In the rows, zero is written as 128.
One turn moves each row of this set onto another row. After a few examples, where does it send each row asked below?
Q_437: [113,  95, 150, 131, 155,  95, 106, 147, 114, 113, 153, 119, 141, 161, 141]
Q_549: [ 84, 112, 138, 159, 102, 123, 106, 138, 120, 145, 134,  97, 127, 121,  89]
Q_77: [118, 124, 106, 123, 150, 101, 150, 130, 151, 167, 138, 126,  83, 153, 109]
Q_828: [110, 100, 182, 123, 134, 123, 103, 120, 134, 140,  93, 155, 144, 144, 108]
Q_903: [110, 127, 101, 130, 127, 129, 164, 120, 125, 190, 156, 114, 134, 129, 127]
Q_118: [152, 156, 176, 107, 122, 107, 135, 125, 109,  98, 135, 115, 124, 135,  84]
Q_926: [154, 122, 132, 105, 109, 130, 165, 112, 123, 111, 148,  92, 157, 128, 154]
Q_496: [145, 127, 124,  71, 132, 158, 136, 133, 138, 157, 125,  99, 121, 133, 131]
Q_163: [135, 142,  91, 117, 131, 140, 142, 127, 128,  69, 114, 109, 133, 140, 119]
Q_698: [134, 144,  87, 127, 139, 126, 165, 140, 148, 110, 131, 159, 118, 151, 146]
Q_426: [131, 117, 132, 108, 120, 113, 129, 119,  84, 148, 155,  96, 136,  98, 150]
Q_159: [122, 119, 171, 113, 137, 139, 128,  92,  87, 111, 117, 158, 147, 159, 103]
Q_82: [142, 118, 134, 166, 157, 101, 165, 126, 122, 159, 152, 159, 112, 125, 103]
Q_803: [129, 123, 112, 144, 146,  99, 101,  96, 123, 115, 126, 178, 107, 130, 107]
Q_475: [136, 180, 120, 118,  91, 123, 153, 111, 121, 148, 161, 149, 125, 137, 119]
Q_492: [ 96, 135, 179, 131, 126, 119, 149, 138, 122, 154,  96, 136, 142, 103,  89]
Q_555: [101,  84, 143, 146, 153, 133, 122, 137, 150, 109, 136, 166, 143, 124,  86]
Q_593: [157, 111, 102, 151,  90, 131, 142,  92, 132, 133, 162, 136, 140, 142, 119]
Q_808: [108, 123, 173, 121, 145, 156, 105, 154, 110, 125, 123, 164, 148, 125,  92]
Q_156: [132, 119, 160, 126, 153, 142, 120, 114, 132, 137,  95, 151, 156, 120,  64]
Q_668: [171, 108, 103,  91, 145, 140, 128, 144, 124, 137, 110, 133, 125, 129, 148]
Q_91: [130, 137, 117, 141,  79,  96, 150, 155, 154, 125, 151, 129, 143, 137, 124]
Q_101: [ 98, 128, 138, 142, 111,  96, 135, 101, 102, 129, 129, 109, 184, 115, 135]
Q_25: [117, 122,  82,  90, 138, 139, 121, 152, 137, 157, 110, 118, 142, 132, 132]
Q_447: [109, 150, 149, 135, 127, 152, 155, 118, 147,  77, 143, 129, 119, 163, 112]
Q_992: [105, 171, 129, 126, 167, 135, 132, 139, 131, 112, 139, 127, 133,  85, 102]
Q_222: [141, 130, 139, 152, 153, 129, 142,  82, 115, 148,  88, 107, 113, 151, 107]

Q_159 goes to Q_492
Q_77 goes to Q_163
And these:
Q_156 goes to Q_808
Q_25 goes to Q_668
Q_803 goes to Q_118
Q_101 goes to Q_82
Q_903 goes to Q_698
Q_593 goes to Q_475
Q_222 goes to Q_992

One turn moves each row of this set onto another row. After a few examples, where does it send each row asked below?
Q_195: [182,  86,  85,  94, 114, 141, 148, 128,  68, 132, 127, 129, 108, 105, 131,
  75, 152, 146, 121,  84, 115, 109, 105, 168, 141, 106, 133, 149, 174, 102,
 115, 125, 161, 114, 132, 110, 143, 165, 115, 168,  94, 148, 121, 134, 134,
 114]
Q_226: [149, 101,  77, 119, 100, 146, 123,  97,  68, 113, 155, 164, 122, 168, 137,
 103, 157, 161, 142,  95, 130, 107, 121, 152, 139, 126, 124, 114, 193, 131,
  96, 129, 197, 112, 120, 186, 150, 141, 107, 141, 128, 119, 107, 119, 114,
  90]
Q_227: [144, 127, 122, 116, 120, 122, 191, 105, 120, 134,  86, 141, 108, 189, 120,
 110, 115, 141, 134, 132, 110, 111, 102, 148, 134, 101, 126,  95, 128, 138,
 138,  80, 168,  99, 122, 122, 145, 132, 150, 124, 133, 119, 123, 139,  91,
 122]
Q_955: [158, 113, 127, 122, 113, 131, 145, 153,  74, 125,  97, 167, 141, 132, 113,
 101, 116, 126, 155, 123, 168, 112, 120, 158, 139, 123, 135,  98, 182, 136,
 125, 127, 164, 134, 124,  80, 106, 170, 115, 129,  71,  86, 141, 111,  54,
  78]
Q_353: [141, 129, 126,  86, 124, 154, 152,  92, 111, 125, 129, 136, 108, 110, 113,
  90, 120, 137, 110, 103, 108, 104, 104, 186, 153, 127, 134,  96, 126,  86,
 131, 127, 190, 140, 107, 130, 121,  66, 131, 126, 134, 107, 138, 155, 121,
 108]
Q_132: [108, 118, 110, 102, 121, 175, 133,  96, 108,  74, 148, 124, 158, 125, 117,
 105, 172, 149, 148,  94, 103, 138, 139, 141, 113, 122, 105, 108, 121, 145,
 110, 113, 153, 151, 121, 149, 155, 124, 110,  79, 132, 126, 146, 135, 137,
 116]
Q_907: [105, 124, 153, 122, 115, 195, 130, 101,  73, 131, 122, 132, 159, 138, 141,
 103, 158, 175, 127,  90, 170, 102, 120, 153,  97, 122, 130, 166, 150, 139,
  86,  89, 199, 126, 123, 106, 149, 127, 139, 129, 126, 101, 144, 167, 115,
 148]
Q_153: [135, 147, 127, 126, 132, 144, 101, 120, 122,  66, 129, 119, 132, 133, 104,
 125, 180, 140, 143, 111, 139, 120, 115, 126, 124,  85,  75, 106, 131, 151,
 135,  78, 129, 129, 123, 152, 116, 124, 140,  77, 130, 138, 154, 129, 144,
 123]
Q_807: [156, 148, 121, 139, 104, 122, 127, 186,  93, 133, 129, 132, 118, 128, 107,
  95, 166, 100, 117, 143, 152,  80, 118, 130, 158, 127, 130, 104, 167, 108,
 117,  92, 192, 128, 164, 125,  97, 124, 140, 125, 137, 102, 169, 130, 112,
  94]
Q_234: [161, 138, 144, 106, 136, 174,  99, 120,  89, 126, 108, 121, 137, 122,  90,
 109, 162, 112, 105, 129, 115, 114, 106, 154, 155, 118,  99, 115, 147, 121,
 167, 120, 119, 129, 116,  66, 101, 155, 173, 119,  80, 124, 155, 144, 134,
  86]
Q_14: [131, 138, 115, 121, 128, 134, 146, 117,  85, 131, 120, 142, 119, 116, 123,
 105, 122, 144, 142, 118, 161,  98, 104, 141, 146, 181, 115, 104, 125, 139,
  56,  64, 168,  70, 120, 115, 106, 153, 130, 121, 171, 117, 140, 133, 119,
 102]
Q_689: [135, 127, 123, 117, 122, 133,  79, 113, 137, 118,  88, 142, 143, 146, 117,
 124, 152, 126, 149, 160, 170,  98, 134, 108, 132, 163,  87, 117, 184, 121,
 108,  72, 169,  61, 130, 122, 119, 142, 151, 129,  75, 113, 132, 136, 137,
 111]
Q_789: [135,  95, 163, 134, 111, 133, 120, 125, 139, 123, 118, 145, 144, 130,  70,
 152, 119, 136, 153, 139, 158, 113, 131, 103, 119, 124, 113, 151, 151, 175,
  98, 120, 165, 151, 134, 110, 103, 157, 165,  90, 122,  96, 160, 127, 133,
  97]
Q_332: [164, 109, 136, 113, 142, 137,  87, 127,  89, 118,  96, 153, 121, 152, 171,
  85, 166, 126, 117, 105, 147, 118, 130, 164, 150,  82, 112, 125, 119,  93,
 162, 111, 169, 116, 114, 141, 116, 147,  90, 149, 103, 115, 121,  82, 124,
  94]
Q_888: [176, 115, 153, 106, 128, 180, 115, 111, 104,  90,  99, 173, 150, 150, 156,
 136, 173, 113,  95,  96, 133, 108,  84, 162, 103, 139,  88, 154, 145, 159,
 108, 100, 177, 119, 117, 131, 142, 164, 168,  96, 105, 114, 129, 170, 135,
 117]
Q_383: [150,  98,  95, 121, 100, 152,  84, 125,  92,  83, 128, 113, 149, 128, 145,
  97, 119, 134, 126, 124, 127, 131, 121, 154, 132, 116, 113,  93, 147, 109,
 199, 149, 176,  96, 102, 103, 146, 146, 121, 131,  96,  96, 111, 117, 133,
 104]
Q_110: [121,  74, 132, 129,  90, 124, 100,  95, 134, 127, 107, 171,  91, 116,  96,
  93, 110, 122, 139, 104, 120, 132, 128, 161,  99, 136, 130, 139, 157, 117,
  92,  91, 176, 152, 149, 141, 116, 123, 116, 121,  85,  86, 140, 161, 109,
  91]
Q_714: [155, 102, 124, 110, 109, 153, 156, 117, 121, 114, 121, 134, 168, 110, 154,
 113, 149, 135,  73,  99, 163,  98, 117, 119, 115, 123,  84, 152,  96, 102,
  97,  59, 183, 126, 105, 146, 115, 129, 140, 122, 132, 120, 127, 163, 114,
 109]
Q_753: [112, 106, 129, 108, 123, 138, 115, 121, 135, 137, 138, 165, 136, 119, 107,
 140, 112, 129, 145, 130, 178, 128, 107, 134, 106, 134, 135, 113, 125, 140,
  65, 140, 192, 170, 108, 147, 101, 138, 123,  87,  98, 121, 118, 115, 150,
 124]
Q_187: [126, 125, 100, 120, 143, 137, 151, 130, 167, 127, 121, 120, 123, 184, 135,
 129, 148, 130, 151,  89, 174, 114, 106, 149, 146, 124, 116, 119, 135, 114,
 104,  97, 174, 149,  92, 122, 130, 134, 100,  68, 149,  82, 145, 143, 100,
  87]
Q_165: [159, 111, 137,  99, 132, 126, 129, 104,  56, 124,  86, 148, 127, 139, 163,
  77, 143,  97, 136, 156, 163, 109, 127, 163, 140, 103, 121, 120, 179, 177,
 121, 130, 188, 136, 115, 121, 149, 165, 124, 125,  98, 116, 129, 132,  78,
  75]
Q_767: [131, 130, 122, 123,  95, 157,  60, 119, 127, 123,  99, 140, 123, 115, 104,
  85, 101, 124, 143, 143, 155,  96, 140, 120, 114, 124,  83, 142, 165, 133,
 113, 110, 174, 138, 119, 122,  95, 152, 137, 121,  33, 118, 127, 145, 121,
 112]
Q_537: [133,  94, 145, 113, 136,  67, 143, 115,  45, 135, 110, 133, 126, 121, 162,
 107, 117, 145, 126, 130, 163, 104, 126, 168, 129,  84, 107, 134, 157, 122,
 122,  88, 176, 136, 117, 124, 104, 134, 125, 132, 102, 125, 135, 133,  65,
  97]
Q_925: [130, 107, 112,  94,  87, 140, 105, 108,  98, 135, 129, 133, 111, 129, 141,
 115, 158, 137, 128,  93, 151, 113, 141, 156, 104,  96, 122, 133, 142,  95,
 113, 181, 193, 104,  72,  93, 108, 182, 166,  83, 149, 102, 119, 151, 137,
  75]
Q_309: [142, 113, 111, 131, 113, 148, 196, 115,  66, 135, 147, 168, 106, 140, 148,
 125, 139,  99, 128, 133, 135, 125,  91, 152, 139,  79, 138, 115, 150, 139,
 152, 112, 169, 121, 118, 139, 119, 136, 105, 139,  97,  89, 145, 149, 142,
  97]
Q_157: [116,  70, 136,  95, 120, 125, 110,  70, 113, 122, 129, 156, 132, 124, 110,
 113, 147, 149, 138, 108, 151, 127, 149, 161,  91, 177, 115, 131, 162,  84,
  72, 107, 173,  79, 142, 148, 141, 124, 118, 120,  94, 109, 123, 146, 132,
  87]
Q_204: [166,  92, 137, 101, 108, 119, 102, 140, 115,  86, 114, 150, 130, 139, 115,
  89, 139, 144, 125,  94, 123, 129, 119, 158, 130,  81, 132, 117, 172,  67,
 190, 126, 160,  96, 129, 141, 114, 126, 115, 119, 131,  91, 134, 113, 118,
  88]
Q_798: [112, 104, 147,  89,  92, 137, 118, 115, 150, 133,  99, 132, 154, 115,  86,
 122, 145, 159, 123, 108, 144, 101, 136, 175, 136, 195, 104, 147, 177, 100,
  93, 111, 154, 114, 131, 125, 103, 161, 175, 117, 116, 122, 154, 151, 147,
 109]
Q_452: [111, 133, 134, 104, 123, 159, 104, 126, 163, 110, 151, 131, 141, 148, 107,
 135, 172, 133, 137, 118, 188,  79, 135, 144, 151, 130, 105, 115, 160, 143,
 114, 158, 173, 122, 110, 130, 112, 138, 162,  74, 130, 110, 173, 178, 137,
 118]
Q_369: [137, 102, 119, 120, 107, 108, 130, 115,  62, 132, 129, 135, 109, 112, 108,
  96,  71, 117, 138, 116, 195,  95, 106, 185, 131, 102, 133, 112, 168, 137,
 126, 150, 180,  98, 124, 125, 101, 143, 138, 114, 107, 108, 124, 141,  66,
 100]
Q_991: [197, 129, 113, 137, 135, 143, 140, 137,  94, 109, 113, 126,  80, 113, 133,
  87, 136, 142, 132, 121, 136,  88,  91, 149, 147, 101, 104, 148, 191, 115,
 145, 102, 171, 104, 128,  99, 147, 148, 123, 179, 114, 128, 130, 137, 127,
 136]
Q_513: [139, 123, 132, 116, 103, 152, 101, 121,  23, 124, 194, 138, 118, 102, 124,
 126, 151, 133, 119, 106, 143, 107, 126, 180, 127, 164, 113, 130, 177, 122,
 108, 167, 177, 144, 120, 113, 123, 143, 135, 120,  95, 108, 135, 139, 125,
 103]
Q_456: [139, 104, 133, 115, 128, 154,  90, 114, 168, 128,  81, 141, 127, 125, 114,
  97, 145, 134, 128, 121, 148, 114,  91, 105, 122, 135, 122, 105, 167, 114,
  90, 153, 173, 107, 108, 121, 120, 142, 136, 120, 192, 107, 127, 142, 161,
 112]
Q_137: [140, 123, 111, 183, 142, 130, 110, 144,  70, 108, 131, 116, 137, 163, 113,
 113, 162, 151, 125, 141, 152,  96, 115, 116, 106, 100,  86, 134, 172, 105,
 133,  92, 154,  94, 161, 131, 121, 187, 128, 148, 114, 130, 132, 115, 109,
 104]
Q_966: [143, 130, 124, 136, 140, 135, 114, 156, 136, 124, 119, 148, 104, 151, 163,
 122, 151, 150, 146, 120, 151, 102, 107, 124, 119, 110, 126, 112, 148,  85,
 139, 107, 203, 119,  83,  61, 102, 164, 131,  84, 146,  70, 144, 148, 125,
  79]
Q_899: [136,  76, 130, 120, 136, 138,  78, 119, 127, 128, 115, 128, 154, 117, 126,
 137, 138, 203, 129,  88, 131, 118, 102, 123, 111, 145,  91, 114, 150, 103,
  87, 150, 161, 123, 102,  74,  99, 153, 139, 116, 125, 119, 134, 128, 169,
 105]
Q_119: [138,  79, 131, 119, 118, 141,  91,  94,  67, 117, 112, 122, 131, 155, 164,
  96, 127, 137, 126, 102, 105, 108, 141, 162, 159,  99, 111, 161, 136, 139,
 182, 118, 184,  90, 125, 120, 145, 144, 125, 144, 137,  96, 138, 123, 113,
 115]
Q_479: [160, 124, 131, 121, 114, 157, 187, 123,  55, 126, 139, 140, 135, 135, 130,
 116, 136, 132, 123, 133, 144,  91, 128, 148, 127,  52,  97, 144, 152, 137,
 150, 146, 169, 105, 125, 131, 102, 148, 132, 130,  64, 114, 160, 136, 148,
  89]
Q_936: [150, 154, 154,  97, 135, 159, 127, 121,  63, 117, 104, 160, 132, 123, 108,
 110, 151, 158, 143, 104, 155,  95, 121, 164, 119, 172,  93, 126, 149, 140,
  47, 118, 148,  76, 122, 110, 102, 185, 145, 109, 126, 135, 141, 113, 127,
  95]
Q_763: [159, 116, 128, 126, 103, 163,  96, 119,  99, 137, 106, 143, 127, 143, 129,
 108, 207, 138, 113,  91, 218, 114,  96, 147, 131,  92, 125, 120, 134, 154,
  79,  52, 166, 125, 120, 124, 115, 142, 154, 129, 111, 120, 140, 143, 142,
  95]
Q_373: [ 90, 100, 128, 123, 123, 139, 131, 129, 151, 119, 158, 143, 142, 136, 113,
 157, 192, 143, 126,  99, 171, 122, 137, 160, 126, 149, 115,  95, 126, 103,
  97, 136, 150, 156, 112, 104, 114, 146, 132,  99, 117,  95, 168, 163, 129,
 110]
Q_218: [170, 117, 141,  84, 151, 165, 149,  77,  79, 135, 142, 139, 123, 155, 116,
  98, 128, 161, 122, 112, 156, 122, 117, 148, 122, 102,  93, 127, 130, 130,
 134, 131, 119, 113,  91, 119, 127, 171, 134, 107,  71, 152,  98, 123, 110,
  72]
Q_885: [129, 125, 134, 116, 133, 157, 103, 112, 173, 117, 118, 134, 121, 110, 119,
 110, 136, 139, 124, 140, 184, 103,  99, 172, 137, 216, 105, 105, 158, 108,
  97,  98, 169, 126, 116, 125, 121, 145, 136, 119, 106, 115, 133, 148, 160,
  99]
Q_536: [117, 129, 118, 111, 118, 148, 118, 108, 115, 120, 116,  94, 139, 168, 110,
 151, 157, 132, 137,  85, 176, 111, 136, 175, 115, 105,  75, 154, 141, 131,
 110, 167, 142, 128,  86, 107, 127, 185, 153,  73, 118, 115, 132, 140, 113,
 106]

Q_925 goes to Q_767
Q_132 goes to Q_936
And these:
Q_789 goes to Q_456
Q_165 goes to Q_332
Q_195 goes to Q_479
Q_226 goes to Q_218
Q_955 goes to Q_204
Q_373 goes to Q_798
Q_714 goes to Q_907
Q_157 goes to Q_536
Q_807 goes to Q_353

